The rows are grouped in 2 different ways at once, and each row is in one group of each. In each grouping, groups are numbered from 0 in the order they first appear among the rows asked about.
The rows in order, each followed by its group in each grouping, the strongest grouping first:
{79, -38, 22, -82, -51, 40, 63, 104, -26, -63, 23, -91} 0 0
{-67, -20, -35, 1, 23, -19, -54, -26, -3, 68, -11, 75} 1 1
{-7, -29, -29, 4, -54, -36, -22, -88, -14, -20, 45, 73} 1 0
{23, -36, 15, -66, 22, 56, 31, 127, -14, 26, -28, -105} 0 1
{-60, -13, -32, 6, 18, -25, -54, -31, 8, 69, -10, 78} 1 1
{70, 44, 66, 1, 19, 49, 66, 104, 7, -47, -32, -127} 0 2
{70, 52, 53, -6, 28, 38, 59, 104, 18, -39, -21, -127} 0 2
{-59, -22, -30, 11, 33, -28, -51, -27, -3, 64, -14, 72} 1 1
{-24, 46, 5, 70, 26, -32, -22, -91, 25, 4, -6, 48} 1 2
{-76, -2, -38, 9, 23, -26, -45, -30, 6, 70, -10, 74} 1 1
{19, -20, 12, -83, 23, 54, 28, 127, -3, 24, -35, -101} 0 1
{-57, -20, -31, 9, 38, -18, -53, -27, 4, 78, -21, 70} 1 1
{65, 42, 52, 8, 25, 52, 65, 92, 3, -52, -27, -114} 0 2
{69, 43, 54, 1, 34, 50, 66, 97, 13, -55, -28, -127} 0 2
{52, 44, 57, 5, 22, 45, 70, 96, 0, -56, -32, -127} 0 2
{57, 49, 64, 1, 24, 53, 60, 93, 6, -50, -35, -123} 0 2
{-15, 56, 13, 78, 20, -32, -16, -79, 15, 2, 8, 38} 1 2
{-74, -10, -38, 13, 21, -21, -52, -37, -6, 77, -6, 62} 1 1
{0, -24, -22, 2, -51, -26, -22, -91, -6, -25, 41, 84} 1 0
{71, -32, 21, -78, -58, 39, 57, 92, -12, -68, 23, -94} 0 0
{9, -13, 15, -80, 23, 55, 33, 127, -6, 12, -34, -106} 0 1
{57, 39, 50, -3, 18, 50, 74, 90, 4, -54, -33, -124} 0 2
{-15, -19, -18, 7, -43, -17, -18, -76, -10, -19, 41, 73} 1 0
{-27, 57, 12, 84, 24, -29, -17, -78, 16, 2, -13, 47} 1 2
{82, -34, 13, -87, -53, 31, 58, 88, -16, -60, 26, -92} 0 0
{-21, 51, 4, 90, 33, -31, -19, -73, 19, -3, -4, 39} 1 2
{-60, -7, -31, 7, 26, -24, -54, -30, -4, 68, -9, 67} 1 1
{5, -17, -29, -7, -53, -27, -26, -92, -10, -15, 44, 75} 1 0
{-5, -23, -26, -8, -49, -35, -19, -92, -13, -22, 36, 87} 1 0
{-20, 55, 17, 81, 25, -27, -15, -78, 12, -16, -7, 49} 1 2
{19, -15, 16, -84, 20, 48, 41, 127, 3, 27, -44, -116} 0 1
{-65, -20, -38, 12, 15, -19, -55, -35, -1, 69, -10, 68} 1 1
{-9, -25, -30, 4, -48, -30, -13, -80, -8, -15, 37, 69} 1 0
{-14, 50, 14, 93, 26, -23, -16, -79, 18, -7, -3, 45} 1 2
{-58, -30, -41, 9, 28, -14, -57, -39, -7, 69, -22, 75} 1 1
{76, -42, 14, -76, -52, 30, 62, 93, -12, -60, 17, -92} 0 0
{18, -28, 15, -69, 16, 51, 21, 127, -15, 36, -31, -99} 0 1
{-73, -17, -34, 11, 22, -33, -55, -29, 1, 59, -15, 69} 1 1
{-19, 52, 12, 77, 18, -34, -27, -89, 18, -14, -10, 43} 1 2
{-20, 44, -2, 86, 28, -20, -24, -78, 24, -6, -14, 46} 1 2
{-63, -19, -30, 2, 23, -23, -45, -34, -4, 72, -15, 61} 1 1
{-19, 49, 11, 78, 31, -24, -12, -84, 12, -8, -15, 41} 1 2
{63, -25, 14, -79, -58, 45, 73, 92, -20, -65, 27, -83} 0 0
{-13, 52, 4, 81, 16, -31, -17, -84, 15, -5, 0, 47} 1 2
{-9, -25, -34, 3, -60, -27, -30, -78, -8, -17, 47, 68} 1 0
{74, -31, 14, -90, -49, 41, 58, 92, -16, -58, 29, -90} 0 0
{-10, -30, -24, 4, -49, -32, -25, -80, -14, -22, 40, 73} 1 0
{-66, -19, -25, 16, 17, -30, -48, -23, 0, 79, -6, 70} 1 1
{56, 38, 49, 2, 28, 52, 60, 97, 14, -58, -28, -127} 0 2
{-1, -29, -27, 2, -54, -26, -22, -87, -6, -27, 51, 72} 1 0
{70, -36, 9, -86, -61, 45, 63, 82, -16, -67, 22, -90} 0 0
{84, -32, 13, -83, -60, 38, 69, 90, -21, -55, 24, -102} 0 0
{-69, -12, -28, 8, 27, -22, -50, -24, -4, 73, -21, 60} 1 1
{8, -31, -31, -4, -60, -29, -21, -90, -14, -12, 47, 80} 1 0
{-14, 47, 2, 84, 24, -26, -12, -77, 23, -5, 2, 32} 1 2
{64, 44, 55, 6, 4, 44, 56, 95, 10, -50, -38, -127} 0 2
{67, 42, 40, -1, 23, 54, 68, 106, 8, -40, -29, -127} 0 2
{-17, 42, 17, 91, 21, -30, -12, -69, 27, -7, -6, 49} 1 2
{-64, -7, -31, 4, 32, -23, -54, -28, 6, 73, -9, 64} 1 1
{-71, -25, -29, 13, 20, -21, -46, -33, 3, 67, -18, 71} 1 1
{-70, -19, -31, 13, 27, -26, -59, -32, -6, 69, -8, 70} 1 1
{-5, -22, -29, -3, -42, -37, -17, -84, -9, -12, 41, 72} 1 0
{63, 43, 49, 11, 27, 54, 53, 95, 14, -41, -35, -124} 0 2
{2, -19, -29, -3, -53, -38, -24, -89, -10, -19, 54, 79} 1 0
{80, -37, 19, -94, -56, 35, 56, 98, -11, -62, 26, -89} 0 0
{-64, -14, -32, 8, 26, -24, -56, -35, -1, 76, -21, 62} 1 1
{-61, -10, -27, -2, 15, -22, -48, -36, 10, 63, -6, 74} 1 1
{58, 39, 61, 5, 14, 52, 57, 91, 10, -53, -25, -123} 0 2
{-14, -22, -25, 1, -45, -35, -22, -92, -8, -8, 44, 75} 1 0
{-4, -28, -25, -15, -48, -30, -24, -92, -9, -11, 53, 79} 1 0
{25, -31, 14, -81, 28, 54, 41, 127, -3, 27, -34, -111} 0 1
{72, -32, 11, -77, -49, 34, 60, 94, -18, -64, 15, -92} 0 0
{14, -29, 10, -84, 22, 51, 23, 127, -1, 28, -45, -101} 0 1
{20, -18, 19, -84, 18, 58, 31, 127, -8, 28, -33, -106} 0 1
{-7, -12, -28, 1, -45, -26, -16, -87, -6, -10, 48, 78} 1 0
{-61, -18, -27, 8, 27, -35, -54, -36, -3, 70, -13, 70} 1 1
{4, -22, -21, -2, -60, -38, -27, -91, -11, -19, 47, 67} 1 0
{-16, 57, 7, 99, 22, -37, -18, -73, 15, -8, -4, 45} 1 2
{-67, -17, -31, 5, 33, -26, -38, -32, 0, 73, -8, 78} 1 1
{-61, -14, -26, 9, 28, -25, -49, -29, -1, 69, -14, 73} 1 1
{-4, -17, -24, 2, -53, -23, -22, -79, -13, -21, 46, 69} 1 0
{-19, 56, 5, 85, 30, -35, -20, -76, 15, -5, -7, 46} 1 2
{61, 40, 55, 9, 30, 43, 57, 97, 15, -46, -28, -127} 0 2
{74, -35, 11, -91, -55, 48, 62, 96, -23, -69, 13, -89} 0 0
{-15, 44, 10, 82, 27, -31, -12, -83, 10, -8, -7, 42} 1 2
{-4, -24, -33, 5, -43, -32, -24, -91, -10, -21, 43, 77} 1 0
{10, -31, 13, -78, 26, 52, 31, 127, 1, 27, -27, -102} 0 1
{-66, -19, -42, 3, 31, -20, -49, -38, -5, 62, -19, 54} 1 1
{63, 35, 55, -3, 21, 48, 63, 97, 4, -47, -28, -127} 0 2
{-11, 41, 14, 81, 29, -26, -15, -85, 17, 3, -13, 39} 1 2
{-1, -22, -25, 6, -49, -32, -23, -86, -4, -24, 39, 82} 1 0
{75, -39, 14, -79, -41, 54, 59, 85, -14, -67, 13, -99} 0 0
{11, -20, 9, -79, 23, 45, 30, 127, -2, 26, -32, -99} 0 1
{68, -34, 7, -87, -60, 42, 67, 95, -15, -60, 23, -96} 0 0
{-17, 37, 5, 91, 26, -23, -16, -79, 33, -14, -12, 46} 1 2
{-11, 57, 17, 93, 24, -24, -21, -85, 8, -10, -10, 46} 1 2
{-21, 41, 0, 87, 27, -25, -33, -74, 12, -7, -7, 40} 1 2
{-63, -8, -29, 6, 28, -23, -41, -33, 9, 77, -8, 69} 1 1
{77, -39, 17, -82, -53, 52, 73, 88, -13, -56, 28, -93} 0 0
{-61, -33, -24, 6, 26, -26, -48, -27, -3, 64, -21, 71} 1 1
{-18, 51, 14, 94, 26, -34, -17, -79, 16, 1, -3, 40} 1 2
{-72, -16, -35, 12, 18, -28, -53, -38, 2, 70, -22, 64} 1 1
{-2, -16, -26, 5, -47, -23, -21, -87, -11, -17, 45, 76} 1 0
{-18, -31, -18, 3, -57, -39, -15, -74, -4, -23, 57, 79} 1 0
{-2, -33, -23, 1, -37, -27, -23, -79, -11, -22, 42, 81} 1 0
{-12, -23, -31, 3, -44, -31, -23, -82, -13, -21, 48, 82} 1 0
{2, -26, -23, 8, -45, -39, -14, -86, -6, -30, 45, 71} 1 0
{14, -25, 2, -83, 31, 55, 43, 127, -9, 30, -37, -100} 0 1
{-7, -28, -39, -1, -55, -27, -23, -91, -18, -26, 36, 76} 1 0
{-14, 47, 15, 73, 27, -28, -22, -73, 11, -13, -2, 51} 1 2
{81, -30, 20, -70, -53, 37, 69, 87, -1, -71, 28, -93} 0 0
{68, -33, 16, -95, -52, 54, 71, 88, -8, -65, 25, -92} 0 0
{-14, 41, 11, 83, 28, -32, -21, -81, 22, -19, -17, 41} 1 2
{-62, -14, -31, 12, 39, -23, -60, -35, 2, 70, -5, 71} 1 1
{17, -27, 25, -75, 16, 44, 27, 127, -5, 26, -33, -121} 0 1
{6, -19, 17, -79, 33, 50, 30, 127, -13, 28, -31, -109} 0 1
{17, -21, 14, -79, 26, 40, 39, 127, 1, 29, -31, -110} 0 1
{-14, 57, 20, 97, 30, -35, -15, -67, 13, -11, -8, 43} 1 2
{-20, 42, 10, 75, 27, -35, -24, -77, 26, -11, -5, 36} 1 2
{-6, -26, -28, -1, -50, -29, -16, -84, -9, -25, 48, 87} 1 0
{65, 41, 62, 5, 23, 37, 65, 102, 4, -39, -33, -127} 0 2
{-12, -29, -14, 0, -56, -32, -10, -92, -14, -22, 39, 94} 1 0
{5, -29, 9, -78, 27, 54, 38, 127, -16, 25, -37, -99} 0 1
{-70, -16, -25, 12, 21, -19, -37, -30, 4, 65, -11, 77} 1 1
{-69, -10, -36, 20, 21, -27, -58, -30, -1, 74, -16, 62} 1 1
{-15, 56, 7, 88, 25, -28, -18, -85, 8, -4, -7, 50} 1 2
{12, -24, 16, -81, 19, 53, 30, 127, -6, 20, -39, -105} 0 1
{-60, -14, -25, 14, 21, -16, -53, -30, -3, 71, -10, 68} 1 1
{-5, -33, -36, 3, -50, -31, -27, -75, -5, -18, 60, 81} 1 0
{14, -12, 5, -76, 30, 61, 31, 127, -11, 36, -30, -103} 0 1
{-11, -24, -24, 4, -57, -26, -24, -97, -12, -14, 41, 69} 1 0
{-65, -11, -37, 5, 35, -24, -50, -32, -7, 73, -7, 64} 1 1
{64, 40, 61, -1, 27, 52, 59, 107, 3, -48, -32, -127} 0 2
{-19, 52, 5, 90, 29, -21, -19, -73, 25, -4, -1, 48} 1 2
{-14, 52, 12, 84, 23, -33, -13, -71, 29, 2, -7, 43} 1 2
{66, 38, 57, 3, 28, 45, 63, 97, 18, -44, -21, -127} 0 2
{-63, -15, -35, 10, 24, -26, -50, -37, 1, 70, -5, 64} 1 1
{73, -23, 18, -74, -51, 40, 59, 92, -23, -65, 18, -99} 0 0
{-15, 45, 14, 85, 21, -24, -26, -76, 22, -3, -11, 50} 1 2
{77, 35, 51, 1, 25, 38, 78, 99, 9, -55, -32, -125} 0 2
{67, -36, 23, -76, -53, 49, 53, 104, -17, -61, 27, -95} 0 0
{-1, -28, -28, -2, -51, -20, -20, -96, -7, -14, 44, 69} 1 0
{-17, 53, 10, 85, 27, -29, -19, -84, 13, -3, -11, 44} 1 2
{66, 50, 57, 1, 22, 53, 63, 99, 11, -38, -31, -126} 0 2
{-13, 61, 6, 86, 35, -32, -16, -76, 23, 1, -4, 41} 1 2
{-61, -21, -42, 10, 34, -31, -65, -31, -8, 77, -18, 70} 1 1
{-29, 44, 10, 89, 41, -16, -23, -81, 18, 1, -2, 54} 1 2
{0, -20, -28, -8, -45, -27, -17, -79, -7, -23, 45, 91} 1 0
{-58, -6, -27, 7, 30, -20, -50, -27, -3, 77, -13, 65} 1 1
{84, -22, 21, -88, -55, 42, 53, 92, -9, -66, 23, -94} 0 0
{-5, -16, -17, 0, -47, -32, -13, -96, -16, -13, 46, 82} 1 0
{-68, -18, -23, -2, 30, -20, -46, -40, 8, 69, -2, 69} 1 1
{61, 52, 60, -3, 28, 43, 69, 102, -2, -50, -30, -127} 0 2
{11, -34, 13, -79, 25, 54, 29, 127, -3, 30, -43, -99} 0 1
{-68, -13, -27, 7, 27, -28, -60, -37, -7, 68, -17, 72} 1 1
